In the rows, 128 means zero.
Each named move below is a turn or a mirror, shown by a few rows before and after it. Which moves, in which order, take the first row of each later pair to the second? The first pair is answered.
fudi:
[ 98 139  66 151 120 126 103  98] => [100 143  75 149 125 111  99  87]
[155 115 107 145 178 139 145 145] => [157 120 120 143 186 118 140 131]
[ 84 149 113 132  97  82 127  99] => [ 79 141  88 135  82 124 136 128]
pive:
[ 77  77 100 163 112 123 158 137] => [ 98 112  62 166 163 140 119 139]
[131  91 134 131 134 146 141 141] => [138 103 120 132 150 152 128 142]
[141 143 146 110 152 135 124 165] => [131 127 162 109 129 127 139 164]
[ 97 154  98 129 127  77 104  90] => [ 89 141 111 128 111  71 116  90]
ril:
[152 117 120 135 174 136 134 125] => [140 101 114 149 127 165 132 111]
[149 159 124 160 104 137 110 108] => [157 170 126 149 138 116 112 119]
[ 99 139  97 149  94 113 118 122] => [112 154 101 134 141  84 120 138]
[112 144  86 118 158 119 144 172] => [ 96 125  81 136 102 154 141 155]
sav:
[122 127 137 128 132 106 111  88] => [102 120 122 129 110 103 127  99]
[139 143 149 105 120 155 104 121] => [127 151 146 104 117 137 100 113]
[132 143 102 162 105 131  99  81] => [121 135  93 162  91 134 112  92]
[180 133 121 154 181 134 108  94] => [143 153 107 150 163  85 101  78]
Pairs:
(two moves a pair)
[145 104 139 118 106 178 135 127] => [145 140 154 112 130 133  96  87] => sav sav
[154  83 125 157 135 121 147 103] => [160  98 121 156 152 115 131  94] => sav pive
[ 85 135  94 140 111  81 132 109] => [107 133  58 148 135 138 133 143] => sav pive
[150 124 147 139 128 141 109  83] => [125 141 134 131 131  96 111  83] => ril sav
[115 117 109 118 125 121 153 157] => [153 122 132 118 159 139 134 145] => sav sav
[112 123 111 150 106 121 133 113] => [136 129 118 137 158 111 143 139] => sav ril
[126 138 131 143 167  53 146  67] => [100 103  90 171  71 154 157  84] => ril fudi
[141 107 163 112 131 117 151 123] => [142 105 146 109 136 135 157 148] => fudi ril
[145 109 142 105 105 180 148 172] => [172 150 142 103 159 168  97 143] => pive sav
[146 133 100 164 103 172 126 154] => [164 163 122 158 137 143  88 118] => sav sav
[178  88 211 156 166 137 154 109] => [141  90 125 163 114 218 162 173] => sav fudi
[130  93 191 108  95 128 169 142] => [146  93 188 109 105 156 162 150] => sav fudi
[ 81 135 151 112  72 109 136 110] => [119 142 157  89 157  94 159 162] => sav ril
[ 66 146  39 138  96 109 133 133] => [ 69 153  72 138 104  62 120  92] => fudi ril
[114  92 147 130  85 129 157 130] => [150 151 104 133 171 135  96 117] => fudi pive
[141 129 131 107 158 124 144 175] => [143 136 130 107 163 127 136 172] => sav fudi
[151 119 138 124 146 153 145 157] => [140 107 153 138 103 155 137 117] => fudi ril
[150 132  97 105 128 104 124 165] => [145 114 115 105 109 102 141 167] => sav pive
[109 146  92 114 144  99 123 141] => [111 139 107 113 147  83 130 134] => sav fudi
[142 153 162  87 147  97  91 126] => [106 132 162  86 101  81 123 136] => pive sav
[ 97 152 114 123 116 128 111 141] => [ 91 143 127 118 109 114 124 144] => ril pive
[103 103 118 132  67 137 143  94] => [151 124  90 137 131 188 109 107] => sav pive
[102 155 102 127 100 100 103 100] => [105 147  71 132 103 136 114 128] => sav pive
[132 144 110 105 129 105 138 119] => [125 134 111 113 103 118 135 108] => ril fudi
[111 124 156 108 102 108 158 144] => [111 122 148 107 102 117 161 156] => ril fudi
[109 138 136  98  94 137 140 172] => [118 156 110 105 108 159 116 168] => pive ril
[139 120 132 156 149  99 143 116] => [133 128 118 157 151  99 139 118] => sav pive
[ 76 133 118  99 119 140 167 142] => [112 133 117 102 152 179 157 151] => sav pive
[115 169 117  67 150 113 124 196] => [105 141 139  67 117 111 153 201] => sav pive
[141 114 186 116 111 147 139 130] => [148 122 184 107 138 136 142 144] => fudi ril
[129 141 172 143 101 107 143  97] => [131 148 168 131 130  85 155 120] => sav ril
[163  93 161 140 137 143 148 119] => [164 112 167 136 149 123 126  98] => fudi sav
[135 160 134 128 138  92 117 124] => [116 133 112 132 104 114 153 156] => sav sav
[138 125 113 130 114 156 110 103] => [129 147 108 114 146 106 112 111] => ril sav
[130 170 114 120 135 140  82 140] => [105 133 146 124  70 137 114 132] => ril pive
[136 143 144 145 139 110  83  62] => [ 86 128  81 148  78 148 117 116] => sav fudi
[138 154 153 107 122 171  92 160] => [117 143 181 103  90 137 105 144] => sav pive
[ 83 115  76 118 141 110 149 172] => [ 85 122 117 119 145  55 131 117] => ril fudi
[105 116 172  97 147  99 115 104] => [106 118 108 105 142 182 116 156] => pive fudi
[109 126  56 131 167 177 131 158] => [137  71 135 130 145 196 167 154] => pive sav
[134 134 188 101 154  83 146 129] => [101 119 165 103 118  84 175 152] => sav sav
[128 122 152 138  77 173 138 113] => [143 136 180 108 149 105 160 142] => ril pive
[119 173 174 101 107 119  80 113] => [ 98 178 158  91 111  90 101 137] => sav ril
[131 100 166 153 108 151 118  86] => [144 112 181 131 162 105 131 106] => ril pive
[158 149 168 114 141 164  94 120] => [123 156 121 115 108 184  98 147] => sav fudi
[125 149 167  83 166  69 103 153] => [ 96 114 168 118  53 123  96 106] => ril fudi
[180 133 159 131 164 102 118 114] => [172 118 113 136 142 170 134 166] => fudi ril
[109 111 114  94 134 148 150 208] => [115 127 177  92 152  59 127 131] => ril fudi
[128  96 105  85 117 108 150 153] => [155  99 106  87 145 134 138 157] => sav pive
[138  93 130 151 155 103 157  94] => [130 110 111 149 163  94 145  91] => pive sav
[136 131 126 130 136  80 145  89] => [126 102 109 135 110 114 180 122] => sav sav
[ 74 143  75 122 106 145 136 148] => [ 99 143  79 111 152 146 148 177] => ril sav
[131 181 110 101 188 111 101 146] => [120 180  87 104 171 134 106 165] => fudi sav
[124 121 140 139  72 163 126 137] => [153 164 115 127 156 150  97 152] => pive ril
[115 118 120 141 123  88 120 118] => [110 110 101 146 105 121 127 137] => ril fudi
[157 144 114 129 146 117 124 133] => [133 144 100 128 127 103 133 137] => sav sav
[140 129 175 115 104 158 116 131] => [148 139 181 107 133 134 117 136] => fudi ril
[103 109 115 117  90  74 150 118] => [126 145  55 122 139 120 111 138] => fudi pive
[139 101 148 127 120 143 147 147] => [153 111 155 126 135 147 132 139] => sav fudi
[157 108 175 140 154  99 133  68] => [109  92  90 148  87 176 163 140] => sav fudi
[ 80 148 127  88 145  81 112 139] => [ 98 123 106  95 137 162 131 187] => fudi sav
[115 145 114 135 104 126  99 112] => [113 137 105 135  98 138 107 125] => sav pive
[101 145  92 129 121 121 125 142] => [104 151 105 124 135  97 121 127] => ril fudi
[106 116 122 131 106 135 142 127] => [117 129 117 119 144 122 145 148] => ril fudi
[123 116 138 137  97 127 123 115] => [132 122 115 128 128 142 135 159] => ril fudi
[103 152 105  97 108 127 114 142] => [117 151 140  93 128  93 113 116] => sav fudi
[141 149 122 113 183 100 114 143] => [131 111 123 146  94 179 107 113] => ril sav
[158 174 191  75 191 108  96 154] => [112 141 217  71 118  69 141 152] => pive sav
[190 106 175  97 207 146 128 115] => [176  94 143 131 138 218 101  85] => ril pive
[121 156 127 129 102 132  83 106] => [134 169 122 115 147 117  87 132] => fudi ril
[114 172  78 129 161  90  90 134] => [ 84 131  90 150  64 125 106 112] => ril pive
[117 143 180 110 101 114 120 130] => [108 139 172 109  95 112 131 140] => ril sav
[173 122 112 148 170 138 124 109] => [163 110 102 155 141 164 127 110] => fudi ril
[145 115 147 146 124 136 164  83] => [157 128 137 133 168 126 170 115] => fudi ril
[111 100 134 127 107  98 161 136] => [121 123  85 148 110 154 115 119] => pive ril
[127 144 124 139 138 100 122 108] => [109 134 103 141 114 115 140 129] => sav fudi
[112 129  97 146 159 135 107 102] => [101 126  89 149 145 139 111 104] => ril sav
[117 156  64 133 161  96 111 124] => [104 139  51 148 114 136 113 122] => fudi ril
[128 145  87 124 140 126 120 130] => [111 116 111 121 101 117 152 135] => sav pive
[124 102  87 165 147  93 184 133] => [116  93  90 174 119 102 181 119] => fudi ril
[132 112 175 141 146  90 118 105] => [118  89 139 156  91 162 129 131] => ril fudi
[121 109 137 131 100 147 146 132] => [139 139 109 131 145 157 116 135] => pive ril
[101  85 155 140  93  72 176  93] => [101  78 102 137  97 137 197 167] => ril fudi
[137 111  84 139 150 160 141 172] => [133  76 153 134 109 134 169 152] => sav pive
[ 99 142  99 145 129 147 134 166] => [ 86 142 121 141 125  91 141 141] => fudi sav
[104 115 151 158 123  93  90  61] => [ 72  94 106 163  76 132 125 108] => sav fudi
[ 89 111 129 130  81  60 148  79] => [113 133  97 102 172  57 167 162] => fudi ril
[118 126 157 105 101 101 126 137] => [134 110 159 107 103 132 137 154] => sav sav
[143 129  70 131 135 204 120 170] => [130 111 192 118 118  61 139  84] => pive fudi
[ 99 145 125 130 104 115 116 117] => [111 147 100 134 122 145 113 135] => sav pive
[140 124 104 155 117 160  98 123] => [134 149 102 138 157 107  96 129] => ril sav
[126 101 115 138  96 169 147 138] => [136 108 142 114 146 113 169 160] => ril pive
[134 174 156 105 141 111  88 107] => [ 97 174 128 106 111  92 103 117] => sav pive
[108 114  98 120 137  89 173 153] => [157 102 123 123 172 133 165 157] => sav sav
[141 121 140 122 100 164 132 154] => [153 149 149 106 152 119 120 152] => ril sav
[112 131 113 172  74 135  92  92] => [142 169 112 145 173  86  85 118] => pive ril
[143 110 127 144 156 146 124 120] => [136 120 130 145 153 133 111 104] => ril sav
[ 86 129  72 143 102 142 105 107] => [ 79 114  81 143  92 123 126 106] => fudi sav
[141 130 130 105 105 204 125 165] => [148 177 154  98 139 146  72 110] => sav sav
[120 131 138 111 126 136 150 179] => [138 148 135 112 156 139 126 170] => pive sav
[141  87 181 136 141 115 157 117] => [162  95 176 136 156 148 140 123] => fudi sav
[122 129 109 167 122 148 123 110] => [137 144 115 156 166 126 122 120] => sav ril
[145 115  87 148 113 170 135 120] => [147 121 138 140 126  99 129  72] => fudi pive
[143 140 125 116 166 117 112 119] => [106 128 108 129 100 125 115 104] => sav ril
[142  80 194 131 123 127 176 139] => [175 134 131 136 201 160 118 144] => pive fudi
[147 121 115 139 141 108 129  95] => [139 111  99 145 117 141 134 106] => ril fudi
[102 108 103 154 104 137 153 120] => [123 138  82 148 161 132 131 127] => pive ril
[ 99 136 114 143 134 118 121  94] => [ 96 130 126 139 129 107 133  97] => ril pive
[115 146 154 102 146  74 156 145] => [127 177  87 130 148 151  92 124] => ril pive
[160 125  94 151 175 122 136 117] => [129 134  80 149 155  90 139 112] => sav sav
[153 133 107 136 149 175 142 161] => [170 116 160 132 144 166 147 142] => pive sav
[172 109 140 143 196 117 140 138] => [167  95 150 169 132 163 112  89] => ril sav
[138 130 169 112 150 111 144 139] => [122 124 131 115 124 149 154 170] => sav fudi
[122 140  91 140 108 130 134 159] => [147 136 101 138 135 146 134 167] => sav ril
[111 123 145 120  83 161  99 136] => [125 143 172 107 131 102  92 119] => fudi ril
[127  80 127 130  71 106 161 118] => [149  69 140 133  85 126 164 121] => fudi sav
[127 111 156 117  81 179 136 183] => [168 130 185 110 139 173 109 168] => sav ril
[126  95 132 123 128 132 161 142] => [141 117 112 122 164 136 140 144] => ril pive
[ 79  94 137 140  64 102 166 137] => [168  79 181 144 129 177 149 141] => sav sav
[117 146 122 133 129 155  98 119] => [112 119 148 132 103 156 121 121] => pive sav
[171 133 138 151 129 162 111  83] => [145 139 100 152 101 179 113 104] => sav fudi
[153 150 103 135 138  76 106 106] => [123 134  71 139 100  96 133 136] => sav fudi
[123 150 111 117 163 105 121 148] => [125 117 112 142 104 172 120 133] => ril sav
[102 157  96 137 128 155  76  97] => [ 80 120 140 132  74 130 116  92] => pive fudi
[ 78 139 111  89 105  94 142 181] => [115 133 171  87 145  58 138 146] => sav fudi
[126  99 108 103 150 123 128 175] => [141 114 123 101 173 113 108 156] => sav sav
[124  78  98 164 108 161 143 125] => [154 103  97 163 154 167 108 110] => pive sav
[161 123 145 145 164  95 134  97] => [120 115 126 156 100  96 138  83] => sav ril
[120 123 107 138 124 131 150 111] => [122 119 113 138 125 127 153 108] => fudi sav
[142 139 136 115 144 150 132 170] => [131 126 171 111 119 122 144 154] => sav pive
[107 135 135 135 120  86 168 146] => [123 111 138 145 108 135 176 155] => ril sav
[105 136 128 121 125 110 113 137] => [110 124 121 124 121 138 122 154] => fudi sav
[141 159  94 128 131 177  87 143] => [136 175  95 122 144 146  77 137] => ril sav
[122 102 119 131 125 125 173 139] => [159 114 144 130 163 130 146 120] => sav sav
[113 101 144 129  86 128 169 134] => [147 101 179 127 120 123 156 114] => sav fudi
[162  95 133 121 146 138 138 157] => [154 114 147 117 156  89 121 126] => fudi sav
